The same turns and mirrors carry the whole set onto itself and the rows of a family onto each other. Which other rows belong to the same family as each row named below? List them in the order they appear above.
These 40 rows form 5 families of 8 rows each.
Z_920: [-18 -17  -7   9 -17   4   2  15 -22   7]
Z_638: [  6  15 -16  -7  -4  17   1 -26 -11  15]
Z_460: [  3   9   7 -10  10 -14 -17   8 -25 -14]
Z_855: [ -6  15  17  -5   3  30  15   1 -17   2]
Z_145: [ -6 -21  -2  11  -6  12  25 -16  28   8]
Z_146: [-12 -21  23   5   0 -15   2  17  18 -20]
Z_889: [-12 -26  27  -1   1  -5   3  20  17 -14]
Z_584: [-11   1   5  -6   1 -16 -20   9 -25 -15]
Z_589: [-23 -18  25   5   0  -2  14  18  15 -17]
Z_445: [  2  -6   5   4  -7  15  23 -18  33  12]
Z_483: [ 11  10  15 -11  12  -2   0 -23  30 -13]
Z_676: [-10   8  24   9   8  31   8   1 -12  -3]
Z_891: [-13  11  24   4  11  29  15   6  -2  -5]
Z_449: [  6  -2  15  -5  18 -13   0 -19  29 -24]
Z_238: [  0 -24 -18  -7  -5 -28 -13 -11  12  -1]
Z_913: [ -2  13  25  -1  19  22  10   1 -14 -13]
Z_593: [  7 -17 -16  -5 -15 -27 -13 -13  12  -1]
Z_459: [-17 -26  16   3   3 -12   4  23   1 -18]
Z_696: [-13 -19 -11   4 -14   3  12  17 -21  10]
Z_769: [ -1  11  15 -12  19   1  -3 -24  26 -18]
Z_691: [ -4 -23   1   8 -13  16  19 -11  28  13]
Z_485: [  4 -14 -17 -10 -11 -30  -5 -10  20  -3]
Z_877: [-12 -25  26   3   4 -10   6  14  12 -23]
Z_62: [  5  20 -19   0  -5   7   0 -28 -10   7]
Z_382: [-3 11 23  7 11 27 20  2 -8 -4]
Z_431: [-15 -21 -13   4 -19   6   4  10  -9  21]
Z_568: [ 17  12 -12  -2   5  11   3 -32   3  12]
Z_946: [ -3 -20  -7   2 -10 -31 -12 -11  25  -5]
Z_182: [ 10  15 -20  -4   1   9   1 -23  -7  17]
Z_329: [ -7 -11 -13   5  -8  13   9  11 -24  18]
Z_91: [ -6 -17  -8  10 -23   0   5  15 -19  13]
Z_42: [ -2 -19   2   1 -14  19  24 -19  24   8]
Z_529: [ -6  13   5  -3  11 -17 -22  11 -16 -14]
Z_833: [ 14  13 -15  -7  -7   1 -12 -27  -7  13]
Z_251: [  3   5  -6  -9   9 -20 -23  -4 -20 -12]
Z_206: [ 11   8  16  -4  20  -4  -5 -26  25 -16]
Z_612: [  5  16  23  -7  13  -6  -2 -20  17 -24]
Z_674: [  1 -27 -20   3 -10 -21  -2 -10  17   6]
Z_60: [ -4 -18  10  10  -1  20  31  -5  24   6]
Z_10: [ -3  17   6  -9   8 -14 -16   3 -20 -20]

Same family as Z_459: Z_449, Z_913, Z_568, Z_329, Z_251, Z_674, Z_60
Same family as Z_877: Z_460, Z_145, Z_238, Z_696, Z_382, Z_182, Z_206
Same family as Z_676: Z_889, Z_769, Z_485, Z_62, Z_91, Z_42, Z_529

The same turns and mirrors carry the whole set onto itself and the rows of a family onto each other. Which other rows belong to the same family as each row named below? List them in the order they appear above.
These 32 rows form 4 families of 8 rows each.
Z_69: [-23 -27  -7 -14  -5   3 -12  -6   9  -4]
Z_391: [ 18  11  28  13   6 -22  -7 -27  17   7]
Z_836: [ 24   8  16  14  11 -30   0  -8  32  -2]
Z_651: [ 33   0   7  -2   7 -35  10   5  18  -3]
Z_907: [-23 -36  -3   0  -1   5   3   4  -7   7]
Z_106: [-21 -26  13 -13  16  -2  17   2   0  25]
Z_742: [ 21   7  30  30  11 -20  -6  -3   2   1]
Z_596: [ 17  13  28  12  10 -26  -4 -27  10   0]
Z_627: [-11 -35  -1  -1  22   0   3  14  -7  23]
Z_734: [ 27  14  20  13  11 -21  -8  -9  23  -2]
Z_292: [-10 -40  -9  -3   5  -2 -13   8 -12   2]
Z_543: [ 20   4  34  30   7 -19  -9  -2   9   7]
Z_852: [ 22   3  20  31  18 -20 -17 -15   7   4]
Z_315: [ 24  16  21  11  11 -25  -8  -7  22  -4]
Z_363: [-24 -26  -3  -3   3   5   4  11  -8  19]
Z_542: [ 25  10  13  14  14 -28   2  -9  28  -6]
Z_603: [ 14   4  25  27  16 -29 -20 -11  11   5]
Z_105: [-14 -40  -5  -5   3  -6 -17  11  -6   6]
Z_802: [-29 -14   6  -9  25   4  10   2   1  18]
Z_488: [ 35  -4   9  -1   2 -32   7   5  26   6]
Z_474: [-24 -24 -12  -7  -4  -8 -15  -9  -8   0]
Z_401: [-24 -25  -4  -4   4   5   6  10 -12  15]
Z_198: [-17 -33   0  -2  23  -6   4  16 -11  19]
Z_882: [ 19  12   9   0   2 -36   8 -17  25   5]
Z_517: [-23 -17   4  -6  24  12  11  -2   3  20]
Z_269: [-21 -26 -10 -14  -1   3  -7  -6   2 -10]
Z_94: [-27 -34  -1  -1  -1   1   2   6  -8   6]
Z_244: [ 25   2   3  13  -3 -38   7   9  22  -1]
Z_533: [-17 -25   8 -11  20   3  21  -2  -8  19]
Z_762: [ 26  10   5   2   2 -30  11 -20  22   4]
Z_963: [-18 -28 -14  -5  -7   0 -17 -12  -2   6]
Z_477: [ 32  -1   0  15  -4 -30   8   6  22   0]

Same family as Z_533: Z_651, Z_106, Z_852, Z_603, Z_488, Z_474, Z_963
Same family as Z_198: Z_391, Z_596, Z_627, Z_292, Z_105, Z_882, Z_762
Same family as Z_734: Z_836, Z_907, Z_315, Z_363, Z_542, Z_401, Z_94

The same turns and mirrors carry the whole set onto itself and the rows of a family onto each other. Which other rows belong to the same family as each row named below? List them in the order they appear above.
These 20 rows form 4 families of 5 rows each.
Z_931: [ -1  -9 -16  16   1 -19 -16  -2  21 -24  17 -13   0 -28  23  -6  19  -5
 -53   2 -27]
Z_104: [  1 -17  -5   1 -18 -42  -4  -4  27   9   8   1   7   1  36  10  17 -26
 -36 -11 -25]
Z_446: [-13  12  10  35  15  -2 -12  12  -3 -43   4 -18  -9 -19 -12  -9  12   2
 -14  10   8]
Z_58: [-10   0  -5  19 -11 -15  -7   1  11 -38  27 -10   4 -20  16 -11  31  -9
 -33  19 -21]
Z_719: [  0  11  26  11  27   1  -7   2  11  -4 -32 -10  -3 -23  -7   5  -4   0
   9 -18   8]
Z_260: [  1   5  24  -4  -4 -13   6  -5  14  27 -22   6   8  -2  16  22  -2 -20
   6 -20   2]
Z_93: [ -1  -7  15  10  -2 -40  -2   8  17  28 -21   3  -5  15  15  20  -5 -25
  -6 -26   0]
Z_870: [ -6   4  -3  36  27  -4 -20   9   6 -27  -6 -21 -14 -31  -4  -9   1   8
 -33  -3  -7]
Z_343: [  1   2  21   9 -14 -38   4  14  15  12  -6  14   0  20  15  17  12 -28
  13 -11   9]
Z_442: [ -2  -6   2   2 -29 -38   3   2  23  -5  20   9   9   4  31   5  32 -30
 -17   6 -19]
Z_770: [  6 -15   2  10 -24 -36   7  -7  12   1  18  -3  25  11  41   1  13 -27
 -16   7 -19]
Z_101: [ -1   2   4  -8 -26 -22   2 -15  19  14   1   3  25  -8  42  13  10 -28
 -26  -7 -15]
Z_39: [ -7  11  28  29  14 -16  -6  20   1 -11 -15  -3 -10   4 -11   9  -1  -9
  15 -10  25]
Z_350: [ -8  10   8  17  21   2 -18  -1  15 -38 -16 -23   9 -43   7 -14   7   7
 -21  -2  -4]
Z_112: [ -6   6  16  30  26 -16 -11  16   4   6 -29 -10 -17  -6  -9   7 -14  -4
  -3 -20  10]
Z_364: [ 10  -9  23  14  -6 -28  11   0   4  23  -7   4   8  21  18  13  -1 -25
  18  -6  -4]
Z_197: [  1 -12  -6  24  -5 -22 -10  -5  11 -39  20 -20  21 -18  31 -20  20  -8
 -28  18 -20]
Z_452: [  2  -4  10  36  28  -6 -13   6   3 -41  -3 -25   4 -21   1 -22   9   8
  -4  10  -5]
Z_226: [ -8   3  -4   4 -11 -13 -12 -12  22 -26   6 -15  25 -35  37 -11  18 -10
 -42   3 -18]
Z_664: [  8  -3  26  29  27 -10  -1   8  -2  -5 -18 -10  -5   1  -7  -2  -6  -4
  26  -5   5]

Same family as Z_260: Z_719, Z_101, Z_350, Z_226
Same family as Z_446: Z_58, Z_343, Z_442, Z_39
Same family as Z_197: Z_770, Z_364, Z_452, Z_664

The same turns and mirrors carry the whole set onto itself and the rows of a family onto each other. Which other rows belong to the same family as each row named below? List them in the order they appear above.
These 15 rows form 5 families of 3 rows each.
Z_923: [ 22  13 -49  25  11  -1  27  15]
Z_710: [ 11  13 -22 -24  39  -9  -4   2]
Z_325: [ 16  16 -13 -27  32 -12  12 -10]
Z_788: [ 20  25 -44  18   6  -7  32   3]
Z_436: [  7  21 -46  21   2  -2  16   7]
Z_523: [ 12   8 -30 -21  31 -20  15 -20]
Z_56: [ -8  -7 -20 -11  10  -9  27  42]
Z_498: [ 12   9 -52  16   6 -17  38   4]
Z_72: [  5  -4 -17 -14  13 -15  43  40]
Z_681: [  0  -5 -27  -9  20 -12  27  49]
Z_246: [  8 -15 -19 -15  26 -10  30  42]
Z_925: [ 15  24 -52  22  12  -4  13  13]
Z_956: [ 22  10 -23 -17  40  -6   2  -9]
Z_330: [  4  13 -17 -24  29  -6  -3  -6]
Z_410: [ -1 -15 -24 -21  20 -24  41  26]

Same family as Z_330: Z_436, Z_56
Same family as Z_925: Z_710, Z_681
Same family as Z_956: Z_923, Z_246

The same turns and mirrors carry the whole set onto itself and the rows of a family onto each other. Which other rows belong to the same family as each row named below? List them in the order they appear above.
These 32 rows form 4 families of 8 rows each.
Z_929: [ 17 -17  13 -14 -10  -5  26   6   8  20]
Z_656: [ -5 -16  15  12 -23  12  19   3  17  -2]
Z_318: [ -7  31   6 -27 -16  20  14  13  -1  -2]
Z_525: [-10 -12  21  14  -7  18 -15 -27  12   4]
Z_935: [-10  24   1 -21   3   3 -17 -26   1 -23]
Z_652: [-10  30   4 -29 -16   7  16  11  -7  -6]
Z_809: [ -7  -7  24  -6 -11  29 -13 -33   5   3]
Z_962: [-19  31   8  -9 -26   3  13  12  -1   0]
Z_52: [ 14 -25  15 -21 -13  -8  15   8  13   7]
Z_233: [ -5  -6  13   3  10   0 -15 -19   1  34]
Z_74: [ 10 -24  17 -14  -1  -8  21  14  16   3]
Z_601: [ 20 -19   7 -16  -2 -17  15   0   1  16]
Z_679: [ -9   7  -9 -41 -14   5   0  19  22   3]
Z_305: [ -6  30   4 -22   8   5  -9 -21 -13 -13]
Z_707: [ -6  33  -4 -16 -28   3  11  11   2  -6]
Z_954: [ -4   0  10  14 -11  18  33   1  10  -6]
Z_438: [  3  -8  15  11 -20  13  31   1   7   7]
Z_242: [  5  14 -16 -28 -23   0   2  15  22   5]
Z_695: [-12   8 -25 -13  20   1  -7 -10  26  -2]
Z_7: [-10  -9  23  -5  22  -1  -7 -22   8  25]
Z_153: [-12  -2  24 -10  17 -11  -5  -6   9  31]
Z_941: [-14  19 -14 -15  17  -2 -21 -18  22  -5]
Z_171: [ -7  21  -3 -19  12  16  -5 -27 -11 -16]
Z_123: [ -9  -3  14  11  19  -5 -11 -15   8  29]
Z_831: [  6  24 -21  -7  20   2 -17 -15  11   2]
Z_45: [-10  23 -19  -8  22   1 -13 -14  10   6]
Z_250: [ -3 -16  13  12 -23   1  21   6   8  -6]
Z_61: [  2  16  10 -15  -2   0 -13 -30  -7 -26]
Z_629: [ -8  -5  31  12  -7  10 -22 -22  10   5]
Z_916: [-10 -13  31   0   2  18  -7 -31   8   4]
Z_559: [  8  11 -16 -30 -17  12 -10   9  27  14]
Z_423: [  7   4  -9 -41 -16   6   2  15  19   0]

Same family as Z_935: Z_929, Z_707, Z_438, Z_242, Z_7, Z_941, Z_916
Same family as Z_695: Z_809, Z_962, Z_601, Z_954, Z_153, Z_61, Z_559
Same family as Z_123: Z_656, Z_525, Z_652, Z_52, Z_305, Z_45, Z_423

